In the data rows, the value 50 means zero.
Each row has a hidden score. How much does it go up from the first row of each pair to the second? 15 means little or no change, 30 a big rise and 0 a big fall. The score is a weighted sum of the row's numbers plus the product of two more (or one squared), each taken from its middle value.
[45 53 32 54 33 42 37 28 62 25 54 66]
[60 54 42 52 38 65 45 66 51 48 25 40] ~ 15
[42 42 64 52 50 32 60 62 65 68 35 49]
[39 31 70 69 48 32 71 53 55 69 33 37] ~ 11
[48 42 61 64 54 47 64 51 43 62 43 35]
[31 26 75 59 44 11 77 57 72 80 26 45] ~ 15
[70 49 41 65 32 71 48 63 50 53 22 33]
[46 60 48 55 38 64 50 58 46 58 46 48] ~ 9
[49 56 57 48 58 57 51 45 40 55 65 51]
[44 56 61 42 61 56 43 47 38 50 60 45] ~ 13
[37 31 73 53 50 26 61 51 56 62 42 43]
[51 57 35 48 37 56 56 54 44 50 41 47] ~ 15
[52 52 37 45 46 52 46 49 53 40 52 53]
[54 51 39 53 37 53 46 40 55 43 60 64] ~ 14
[64 42 41 50 40 64 44 57 52 42 42 26]
[63 47 34 55 33 60 55 54 44 45 46 40] ~ 13
[49 42 54 45 54 48 45 48 49 50 61 52]
[20 24 73 61 53  5 77 55 63 82 29 48] ~ 13
[56 49 47 46 45 59 38 51 56 42 49 49]
[59 53 45 50 42 53 51 48 50 51 46 58] ~ 16
[46 55 53 39 66 45 33 46 62 42 61 63]
[56 52 42 45 47 58 46 56 51 46 50 50] ~ 13
[51 60 36 50 37 58 57 55 44 51 38 51]
[47 60 53 43 59 50 30 49 62 41 56 76] ~ 17
[55 55 35 55 26 64 56 60 45 51 32 39]
[57 55 33 67 27 59 59 50 44 53 41 63] ~ 14
[36 37 73 51 66 31 64 53 43 65 48 44]
[49 61 43 51 35 61 49 60 51 53 38 61] ~ 8
[49 49 58 48 64 55 42 48 49 42 54 40]
[52 54 47 46 56 52 47 49 45 44 57 52] ~ 15
[56 53 41 47 46 55 51 45 44 46 60 50]
[50 39 59 55 52 44 56 56 56 56 44 41] ~ 16
[52 54 42 46 52 53 38 56 58 37 40 56]
[37 64 50 36 50 57 43 54 58 53 48 50] ~ 13
[45 44 60 58 67 43 63 51 42 59 52 44]
[57 52 36 54 33 47 49 31 55 48 70 71] ~ 5
[38 33 72 52 68 30 62 47 40 58 58 43]
[59 56 50 42 53 45 50 51 51 50 52 67] ~ 14
[43 60 46 49 43 58 50 52 50 52 50 51]
[46 51 59 46 60 49 51 54 45 59 51 48] ~ 20
[46 28 65 78 61 34 74 54 54 68 34 37]
[54 57 42 53 33 63 54 56 45 56 45 52] ~ 9
[46 60 39 51 34 59 55 50 46 52 46 53]
[64 51 42 61 49 60 53 59 45 48 39 44] ~ 19
[58 56 49 57 47 64 53 60 46 52 35 47]
[46 48 57 49 59 49 53 55 48 58 44 44] ~ 19
[45 54 41 40 44 52 32 53 68 38 47 62]
[52 59 43 64 38 68 57 63 39 58 33 52] ~ 20
[38 30 70 56 61 23 68 51 55 64 48 48]
[51 34 62 59 51 40 56 56 60 57 40 37] ~ 16
[49 52 50 51 70 46 43 50 57 40 54 66]
[47 58 52 40 60 52 35 48 55 40 56 56] ~ 15
[60 44 46 47 49 54 41 40 48 37 63 47]
[49 44 61 57 62 46 61 51 46 58 54 43] ~ 18
[52 47 56 58 56 55 60 53 46 57 50 41]
[57 46 43 53 48 43 29 29 57 23 68 60] ~ 25
[60 49 34 49 30 50 50 39 54 50 67 67]
[53 42 59 48 56 44 54 48 52 54 56 48] ~ 17
[60 57 41 48 45 50 54 44 40 45 50 58]
[54 36 61 69 56 41 66 55 51 61 37 35] ~ 12
[55 55 38 53 40 56 53 52 48 47 47 54]
[51 53 53 49 63 53 50 52 47 47 55 49] ~ 17
[70 49 44 68 42 67 47 66 54 52 24 42]
[42 61 50 40 50 47 29 41 57 34 53 58] ~ 23
[57 59 39 49 40 47 60 39 40 52 57 67]
[53 33 62 76 58 41 71 56 56 63 37 37] ~ 15
[40 62 52 35 56 45 32 41 58 44 61 60]
[40 63 54 41 49 64 45 52 46 53 52 40] ~ 11
[43 61 42 47 32 63 52 54 44 52 40 44]
[52 64 46 43 48 49 54 53 46 55 45 83] ~ 17
[54 61 42 53 42 60 56 56 38 54 41 56]
[27 42 72 37 52 16 59 62 62 80 33 53] ~ 20
[48 59 51 46 64 56 48 57 50 51 47 58]
[55 55 42 54 45 56 48 52 47 42 41 52] ~ 13
[59 49 40 46 49 56 48 54 47 40 45 37]
[46 33 58 54 55 38 52 49 42 51 51 41] ~ 15
[43 57 57 39 57 58 41 55 47 54 53 46]
[51 53 40 41 44 53 45 51 53 44 52 56] ~ 9
[56 56 47 48 50 56 51 56 44 54 53 52]
[50 55 54 46 62 54 51 55 46 55 51 47] ~ 17
[37 38 67 53 75 31 63 48 35 60 55 44]
[39 59 43 34 41 51 40 46 62 53 60 56] ~ 2
[55 53 41 50 43 59 47 56 49 42 40 44]
[54 45 51 53 59 49 48 40 46 42 69 49] ~ 14
[63 50 50 42 50 45 54 48 63 62 56 61]
[54 36 57 70 57 43 70 51 45 60 44 37] ~ 15
[57 52 39 42 45 59 46 61 50 44 40 39]
[48 55 57 43 69 47 42 47 42 46 60 50] ~ 17
[49 57 46 43 48 54 42 56 54 45 46 60]
[52 53 39 50 42 48 47 37 48 40 60 58] ~ 15
[46 43 60 56 63 45 58 43 41 53 64 47]
[56 60 48 43 57 52 50 60 47 51 44 67] ~ 9
[42 49 62 49 54 41 60 56 51 69 43 49]
[51 35 59 57 57 45 57 48 45 48 54 35] ~ 13
[49 50 58 41 61 47 37 37 35 40 71 45]
[58 57 45 53 38 54 55 47 46 54 53 62] ~ 11
[50 57 51 47 57 50 45 41 48 46 67 65]
[60 58 36 53 29 49 60 38 42 53 57 70] ~ 14
[53 57 43 46 46 55 46 49 48 45 51 56]
[41 57 49 46 56 42 33 29 58 32 65 59] ~ 21
[40 61 49 40 49 48 37 41 57 48 63 66]
[50 55 36 51 34 44 44 37 61 41 57 77] ~ 13
[44 21 66 71 51 21 66 45 46 57 35 31]
[46 30 64 68 58 36 67 49 52 58 45 38] ~ 11
[47 54 59 44 60 57 48 53 39 54 51 40]
[35 60 43 36 29 64 47 56 57 54 43 30] ~ 9
[37 67 52 36 55 59 43 60 59 54 39 51]
[49 60 53 47 53 58 52 48 41 57 61 53] ~ 17
[61 28 56 74 47 41 65 55 61 58 39 36]
[61 54 38 59 31 56 52 55 44 53 43 61] ~ 16
[59 53 35 47 40 43 48 34 51 46 68 72]
[49 45 57 54 62 50 55 49 44 48 52 38] ~ 16
[46 59 55 39 62 50 38 47 49 48 63 61]
[53 51 35 52 33 56 45 57 55 45 42 52] ~ 12
[50 58 39 45 35 57 53 48 40 48 51 47]
[46 60 45 43 44 54 44 54 53 47 47 61] ~ 16
[59 51 41 41 47 51 45 46 51 45 60 58]
[46 46 62 43 63 40 45 44 41 53 65 54] ~ 19
[63 49 46 46 50 45 48 37 49 44 65 62]
[48 44 57 50 64 42 59 38 33 52 68 47] ~ 20
[58 56 46 47 55 51 56 50 39 48 54 55]
[41 59 49 37 59 46 34 42 68 39 50 53] ~ 20
[50 55 39 51 44 46 45 39 57 41 59 74]
[62 52 45 45 50 46 50 42 47 46 63 62] ~ 19
[51 50 54 49 66 50 49 46 45 45 60 47]
[43 64 58 41 64 59 41 57 51 54 52 57] ~ 18
[46 58 39 52 26 58 54 48 50 56 51 55]
[52 54 42 49 41 58 46 60 53 50 47 52] ~ 16
[55 49 44 45 45 59 36 58 60 41 39 42]
[52 49 35 55 36 42 36 23 55 25 65 65] ~ 19
[44 61 50 43 53 51 45 44 48 48 60 57]
[47 56 45 49 41 54 41 43 49 39 52 54] ~ 15
[44 53 42 45 37 53 44 41 51 43 64 51]
[59 53 37 56 49 57 53 55 48 41 38 45] ~ 19
[36 30 72 56 41 18 72 58 72 77 28 44]
[43 63 59 42 63 62 53 49 30 63 55 42] ~ 25
[59 48 43 49 49 55 43 48 51 38 54 48]
[43 54 36 51 33 48 38 42 63 35 45 66] ~ 14
[48 55 39 49 35 57 47 50 53 44 47 50]
[63 49 48 55 55 57 54 59 44 50 43 37] ~ 21
[40 59 49 40 52 50 34 38 55 37 59 55]
[47 54 53 45 60 51 51 42 33 50 65 45] ~ 18
[47 51 57 41 60 51 41 47 46 50 61 48]
[54 56 44 46 45 56 49 53 46 48 49 53] ~ 12
[54 52 40 45 41 58 52 49 39 46 56 41]
[56 60 33 53 36 62 63 58 34 49 30 38] ~ 19
[51 50 55 51 63 53 54 48 38 50 58 43]
[57 57 52 44 56 55 51 55 42 53 48 53] ~ 13
[58 50 47 42 51 54 43 48 51 45 59 51]
[48 57 54 41 56 58 43 54 45 56 56 47] ~ 19
[71 46 39 59 36 67 47 63 48 48 32 31]
[54 61 49 40 57 52 52 57 42 54 49 64] ~ 9
[50 55 44 49 49 57 41 61 58 46 42 58]
[46 56 51 38 63 53 42 54 59 50 49 51] ~ 17
[61 53 41 56 32 52 53 41 51 56 63 68]
[55 55 34 51 30 59 54 52 45 47 39 46] ~ 16
[46 55 46 40 48 44 29 38 59 34 61 64]
[39 67 52 44 49 51 41 44 52 46 53 65] ~ 11
[42 38 69 56 54 34 70 56 59 70 42 44]
[55 48 55 55 51 57 54 46 47 57 62 48] ~ 20
[65 49 40 67 48 64 61 58 40 50 33 36]
[43 62 50 54 40 64 54 53 45 56 50 48] ~ 15
[50 55 48 43 50 58 42 56 53 50 53 50]
[51 58 31 60 29 48 56 39 52 42 49 68] ~ 14
[41 61 52 25 55 57 27 56 69 49 46 48]
[53 58 42 44 43 54 45 59 54 50 42 62] ~ 14
[48 48 60 51 61 47 58 53 45 60 51 47]
[55 56 44 48 40 61 55 53 40 53 48 44] ~ 11
[49 38 62 63 61 39 67 53 46 58 44 39]
[55 44 57 56 64 51 51 49 49 46 57 43] ~ 15
[57 53 39 51 36 53 48 49 52 48 52 60]
[54 59 45 43 47 52 52 43 40 56 63 59] ~ 17
[25 72 45 47 41 55 47 43 60 45 34 51]
[63 47 44 47 45 58 48 57 49 48 50 43] ~ 15
[54 52 40 54 49 52 42 48 56 37 49 61]
[53 60 41 42 41 55 51 54 44 50 43 55] ~ 17
[55 57 44 50 42 51 48 49 54 52 54 73]
[43 61 53 35 57 57 33 60 66 47 43 54] ~ 17
[48 55 53 37 64 50 40 49 50 46 56 52]
[60 49 34 62 25 56 53 49 50 50 51 54] ~ 12
[38 65 53 39 55 45 33 39 59 43 59 62]
[52 53 51 52 53 57 52 46 40 48 60 45] ~ 8
[48 56 47 44 45 54 40 44 52 48 65 61]
[60 53 37 56 41 61 47 62 53 44 30 46] ~ 18
[38 36 68 56 50 34 63 53 56 69 40 45]
[49 54 46 51 46 60 53 47 42 47 55 38] ~ 12
[42 63 56 37 61 53 35 49 53 45 54 54]
[47 51 43 50 52 43 51 29 47 41 70 50] ~ 11
[60 52 42 51 40 58 44 61 55 49 41 52]
[46 58 51 41 57 56 38 55 56 45 49 52] ~ 13
[45 47 57 48 64 43 52 46 43 56 61 54]
[56 55 42 44 37 57 49 58 50 56 46 55] ~ 5
[49 56 43 46 41 59 40 59 57 45 42 52]
[63 47 44 60 58 55 57 57 45 46 38 38] ~ 18
[45 60 52 46 53 62 47 58 52 52 43 44]
[43 54 41 41 42 51 48 43 51 47 61 49] ~ 14
[47 54 38 53 40 49 39 46 64 39 51 71]
[47 56 37 58 32 54 40 47 64 41 47 77] ~ 14
[44 56 52 35 58 52 36 48 51 46 58 49]
[50 54 52 46 55 59 42 52 51 48 57 46] ~ 14
[49 52 41 43 37 55 42 49 56 50 57 58]
[57 58 45 48 48 54 51 55 47 51 48 62] ~ 15
[51 63 40 46 41 53 56 47 39 48 46 55]
[50 54 42 50 46 42 37 30 52 30 64 62] ~ 23
